Look-ups in named tables: a row name and a column name give one cell, copied from the table.

Table Zedavi
|  | Dof | Teg | Bamod | Kibidor |
|---|---|---|---|---|
| Nipu | 178 | 146 | 141 | 148 |
| Zev | 147 | 83 | 143 | 119 |
| Zelo | 76 | 141 | 132 | 163 |
| Zis | 113 | 106 | 56 | 142 |
| Zug | 91 | 132 | 133 | 139 |
| Mitedig | 165 | 133 | 153 | 179 |
| Toteb | 81 | 197 | 158 | 146 |
| Muz | 141 | 144 | 153 | 113 |
| Kidas | 97 | 145 | 144 | 137 |
| Sugu | 134 | 129 | 167 | 180 |
| Zevif | 165 | 176 | 127 | 158 |
| Dekot | 142 | 60 | 132 | 115 |
| Gevule | 116 | 185 | 112 | 148 |
| Riseb | 140 | 97 | 114 | 136 |

Zevif, Kibidor -> 158
Zelo, Bamod -> 132
Nipu, Bamod -> 141
Sugu, Teg -> 129
Zev, Dof -> 147
Sugu, Dof -> 134
Gevule, Teg -> 185
Mitedig, Bamod -> 153
Mitedig, Teg -> 133
Zev, Kibidor -> 119
Nipu, Kibidor -> 148
Zis, Dof -> 113
Kidas, Dof -> 97
Zevif, Bamod -> 127
Mitedig, Dof -> 165
Zug, Dof -> 91

Fabu =
,Lim,Pavami,Mobasi,Befi,Nopebiz,Paput,Dimipa,Gug,Viv
Det,151,162,134,138,129,135,117,133,128
Gel,120,160,137,117,136,104,178,126,93
Figiduz,139,69,100,97,121,181,129,180,158
Ril,172,164,167,161,114,142,105,101,109
Siv,135,136,132,136,129,144,123,141,129
Makek,168,148,159,153,113,154,99,108,119
Zitale,136,136,112,120,151,106,154,139,150
Vileg,135,129,113,100,139,62,166,167,150
Zuki,136,156,160,137,134,127,132,151,158
Zed,133,116,123,141,135,151,130,124,128
Tasid,132,212,169,142,137,68,190,94,67
Dadegev,98,101,94,97,201,138,137,115,117
Mer,127,131,146,152,124,145,137,146,135

Viv of Siv = 129
Pavami of Siv = 136
Mobasi of Mer = 146
Lim of Gel = 120
Viv of Mer = 135
Paput of Tasid = 68
Nopebiz of Zuki = 134
Lim of Dadegev = 98
Mobasi of Dadegev = 94
Paput of Figiduz = 181
Befi of Tasid = 142
Paput of Zed = 151
Mobasi of Makek = 159
Dimipa of Vileg = 166
Gug of Gel = 126
Pavami of Zed = 116
Pavami of Gel = 160
Gug of Makek = 108
Paput of Ril = 142
Which row has the largest Gug? Figiduz

Takil =
	Rabuzen	Naka	Mibob	Sigi	Bot	Fuma	Megubot
Mepa	2873	-1740	3544	-937	-1811	-865	-2556
Robag	-731	-1236	-1843	1306	1245	-223	1098
Mosane	-5575	9249	913	-7513	4616	3739	6958

What is the Rabuzen of Mosane in Takil?
-5575
What is the Naka of Mepa in Takil?
-1740
What is the Fuma of Mosane in Takil?
3739
What is the Megubot of Mepa in Takil?
-2556
What is the Bot of Mosane in Takil?
4616
What is the Naka of Robag in Takil?
-1236
What is the Rabuzen of Mepa in Takil?
2873
What is the Bot of Robag in Takil?
1245
What is the Rabuzen of Robag in Takil?
-731
What is the Bot of Mepa in Takil?
-1811
What is the Mibob of Mepa in Takil?
3544
What is the Mibob of Robag in Takil?
-1843
What is the Sigi of Robag in Takil?
1306
What is the Sigi of Mepa in Takil?
-937
What is the Fuma of Robag in Takil?
-223
What is the Sigi of Mosane in Takil?
-7513
Which row has the largest Bot? Mosane

Ris
        Vevi  Tifupe
Mezuni   150     163
Nemef     46     165
Laz      118     153
Mafu     120     101
Gotevu   153     172
Lafuf    153     157
Kasek    252     103
Tum      123     107

Vevi of Mafu = 120
Tifupe of Mezuni = 163
Tifupe of Gotevu = 172
Tifupe of Laz = 153
Vevi of Mezuni = 150
Vevi of Kasek = 252
Vevi of Laz = 118
Tifupe of Kasek = 103
Vevi of Gotevu = 153
Tifupe of Tum = 107
Tifupe of Mafu = 101
Vevi of Lafuf = 153
Tifupe of Nemef = 165
Vevi of Nemef = 46
Which row has the largest Vevi? Kasek

Table Pap
columns: Durerar, Bosa, Zetepe
Sav: [85384, -20826, -66153]
Pima: [21295, 50794, -20490]
Lur: [25862, -15753, -834]
Dofoti: [-3099, 1438, -5169]
Sigi: [-3319, 36746, -46201]
Dinu: [-7006, -12664, 18380]
Kon: [-18191, 12686, 10173]
Lino: [-34401, 59598, 19090]
Tisu: [12378, -10505, 628]
Mobov: [-9887, 2461, 7923]

What is the Durerar of Sav in Pap?
85384
What is the Bosa of Pima in Pap?
50794
What is the Durerar of Mobov in Pap?
-9887
What is the Zetepe of Dofoti in Pap?
-5169
What is the Zetepe of Tisu in Pap?
628
What is the Bosa of Lur in Pap?
-15753

Pupugav
fields: Babo, Tuku, Muk, Laseg, Zesapu, Pinamu, Kot, Tusit, Bozumi, Dipa
Kupugib: [164, 87, 165, 98, 5, 90, 124, 123, 154, 77]
Karif: [128, 140, 66, 76, 121, 148, 44, 69, 78, 124]
Mibemez: [83, 135, 100, 93, 97, 153, 115, 48, 86, 148]
Liv: [92, 134, 135, 98, 113, 95, 141, 164, 57, 103]
Puz: [173, 102, 120, 112, 93, 119, 108, 115, 161, 116]
Zim: [147, 122, 144, 163, 84, 67, 150, 168, 111, 70]
Mal: [111, 117, 141, 111, 126, 91, 148, 175, 90, 99]
Nam: [109, 133, 103, 105, 85, 118, 77, 104, 89, 112]
Zonoki: [103, 109, 121, 120, 136, 145, 143, 87, 156, 133]
Fikisof: [206, 147, 81, 159, 153, 159, 153, 106, 171, 147]
Kov: [99, 142, 103, 126, 73, 148, 161, 34, 119, 134]
Nuvufog: [120, 135, 147, 168, 140, 61, 165, 232, 78, 85]
Bepud: [74, 123, 115, 73, 94, 137, 93, 72, 89, 135]

What is the Kot of Zim in Pupugav? 150
What is the Tuku of Kupugib in Pupugav? 87
What is the Kot of Fikisof in Pupugav? 153
What is the Tusit of Karif in Pupugav? 69
What is the Laseg of Fikisof in Pupugav? 159
What is the Laseg of Mibemez in Pupugav? 93
What is the Muk of Bepud in Pupugav? 115
What is the Pinamu of Kupugib in Pupugav? 90
What is the Tusit of Bepud in Pupugav? 72
What is the Tuku of Kov in Pupugav? 142
What is the Bozumi of Liv in Pupugav? 57
What is the Muk of Karif in Pupugav? 66
Which row has the largest Muk? Kupugib

Table Ner
fields: Tob, Sot
Diz: [111, 111]
Zav: [144, 95]
Vok: [132, 127]
Tafo: [28, 110]
Kebunim: [124, 109]
Pemoka: [124, 217]
Pove: [128, 203]
Zomudiv: [142, 167]

Tob of Pemoka: 124
Sot of Pemoka: 217
Sot of Kebunim: 109
Tob of Diz: 111
Tob of Vok: 132
Tob of Zomudiv: 142
Tob of Pove: 128
Tob of Zav: 144
Sot of Zomudiv: 167
Sot of Vok: 127
Sot of Diz: 111

Fugi:
,Kuz,Gotun,Batafug,Duburu,Kotupum,Neb,Galubup,Gik,Sesasen,Logafa
Lunadok,0.7,0.5,0.3,0.7,0.6,0.6,0.6,0.7,0.7,0.5
Zafira,0.5,0.3,0.4,0.7,0.5,0.6,0.6,0.6,0.6,0.2
Zomati,0.7,0.5,0.4,0.6,0.6,0.5,0.5,0.7,0.6,0.6
Gol,0.5,0.8,0.6,0.7,0.6,0.7,0.7,0.5,0.6,0.5
Bifom,0.7,0.4,0.3,0.7,0.6,0.6,0.6,0.7,0.6,0.4
Par,0.7,0.6,0.4,0.7,0.7,0.5,0.6,0.6,0.4,0.4
Lotumik,0.5,0.6,0.4,0.7,0.5,0.7,0.7,0.7,0.8,0.5
Dofu,0.7,0.5,0.4,0.7,0.6,0.6,0.6,0.7,0.7,0.5
Zezenim,0.6,0.8,0.6,0.6,0.6,0.6,0.6,0.5,0.6,0.6

Gotun of Zafira is 0.3
Duburu of Lunadok is 0.7
Batafug of Zafira is 0.4
Kotupum of Lotumik is 0.5
Batafug of Par is 0.4
Galubup of Lunadok is 0.6
Gik of Par is 0.6

